128 stands for zero in the data rows.
Here are some points, each followed by its number:
[136 115 122  81 128 134 153 172 176 113 101  81 105 126 100 123 157 122
 137 140 166 156  66  95 132  77 146 123] 0
[164 211 132  91 113 131 180 203  90 149  96 147  68 116 155 112 137 177
 135 133  60 161 170 147 134 125 137 164] 1
[170 113 125 149  25 163 133 101 124 136  77 139  29  84 130 200  99 165
  89  76  91  91 163 187  63  71 129  78] 2
[100 105 106 103 142 140 134 159 109  89 148 100 134 151  84  71  64  98
 131 137 156  93 110  61 158  91 158 145] 3
[ 94 108 124 142 132 121 101 120 125 167 152 120 154 131 159 173 123 132
 116 137 128  80 155 120 158 170 113  88] 4
[142  91 108 142 125  43 160 124 163 110 112 114 158 152 133 122 124  88
 109  87 138 136  63 124  30 138 147 106] 5
[126 194 123 172 112 111 154 184  15 141 157 169 145 106 193 131  71 136
 163 132  61  39 197  91 136 202 151 145] 6
[113  98 156 119 101 192 119 123 128 118 159 125 149  87  87 124  97  94
 162 157 216 116 148 130 178 128 119 170] 7
[119 151 135 140  72 149  89 104 121 113 123 143  71 105  90 121 126 134
  86  87 118 109 119 137 121  77 116  72] 8
[146  84 117 144 180 101 150 166 166 114 122  97 160 131 161 156 161 135
 179 164 145 155  84  99  99 147 143 157] 9
[165  90 132  78 122 221 167 125 159  82 105  98 102 103  95 122  96  88
 111 158 180 105 137 144 168  48 133 142] 10
[157 116 123 192 161 192  85  90 137  99 111 123 137  78 157 159 203 138
 149 155 167 133 113 147 132  70 118 118] 11
[135 148 125 118 141  98 139 147 123 143 107 123  97 163 145 134 150 165
 132 134  69 147 118 112 133 142 132 111] 12
[ 84 131 148  85 102 130 154 126 136 175 153 146 154 128 157 152  77 107
  97 136 139  75 219 156 167 168 116 119] 13
[137 139 125 125 179 127 103 119 172 159 118  94 116 128 151  99 183 109
 106 119 131 192  94 147 148 135 111 122] 14
[ 95  98 133 123 127  62 207 109 159  85 114 133 184 209 144 119  90 118
 147 150  88 151 146 116  90 205 167 140] 15
[163 131 139 157  99 202 113 139 118  86 150 126 127  39 116 117 139  73
 131 143 223  84 109 157 160  90 103 147] 16
[115  99 127 106 111  42 134 120 138 190 145 132 179 134 163 180  87 149
  82 114  88  40 154 126 133 213 107  78] 17
[101 122 131 125 150 117 145 143 129 160 153 129 156 149 170 144 111  99
 149 144 125 119 165 131 147 197 121 130] 18
[112  97 144 119 160 165  99  89 147  97 162 158 170  94 100 120 105 112
 131 159 206 114 170 127 147  85 118 179] 19
[157 205 129  98 105 128 174 185  95 141 102 153  69 114 155 112 129 173
 126 125  65 154 163 143 127 119 136 165] 20
[ 77 147 119 129 184  75 119 182 126 170 182 138 146 134 151  98 123 126
 158 135 140 164 152 109 123 171 123 181] 21
[132 123 123 110 133 105 133 145 121 153 117 118 110 162 129 141 142 168
 132 144  73 145 120 111 130 142 128 111] 22
New points follow, each followed by the numbers of its three nearest points above, smallest number first.
[ 93 110 125 136 122 125 116 128 121 156 138 119 149 133 167 173 123 133
 126 137 120  72 163 112 152 162 126  75] 4 13 18
[108  94 155 120 104 185 106 120 130 103 156 125 158  92  85 122  89  99
 165 162 200 112 146 129 174 123 118 175] 7 16 19
[114  95 154 116 110 182 113 124 127 106 164 122 161  96  77 110  91  92
 157 160 213 113 136 115 187 127 120 178] 7 16 19
[ 96 135 144 146 111 112  90  73 136 162 143 153 184 116 143 152 161 124
 122 135 161 119 136 127 140 147 118  94] 4 13 18
[ 83 147 116 104 197  69 136 193 139 179 174 116 133 155 144  88 114 126
 151 131 127 177 143 111 128 169 133 173] 18 21 22
[149 104 121 191 156 177  85  88 143  94 108 126 146  82 149 160 203 135
 150 148 181 136 110 141 119  70 126 128] 11 16 19
[ 77 148 114 113 196  64 120 185 128 168 175 126 138 151 148  88 132 126
 148 136 130 169 143 104 130 171 126 179] 18 21 22
[120 150 127 110 140 161 130 100 107  98 132 125 155 154 120  73 124  79
 100 139 145  99 118 118 183 113 135 105] 3 7 19
[111  98 131  94 108  43 134 128 140 200 146 129 172 138 156 175  85 142
  83 110  91  52 155 124 128 218 103  84] 4 13 17
[139  97 108 150 120  44 150 115 159 108 116 123 154 152 128 123 125  99
 113  92 134 132  70 122  31 141 143 106] 5 9 15
[ 94 131 143 140 109 121  87  77 136 150 138 144 185 124 139 140 152 117
 124 136 166 117 137 127 157 138 114  95] 4 18 19
[111 104 142 114 149 167 104  78 160  94 163 166 165  93  98 110  99 121
 111 161 190 119 185 150 144  89 115 176] 7 10 19
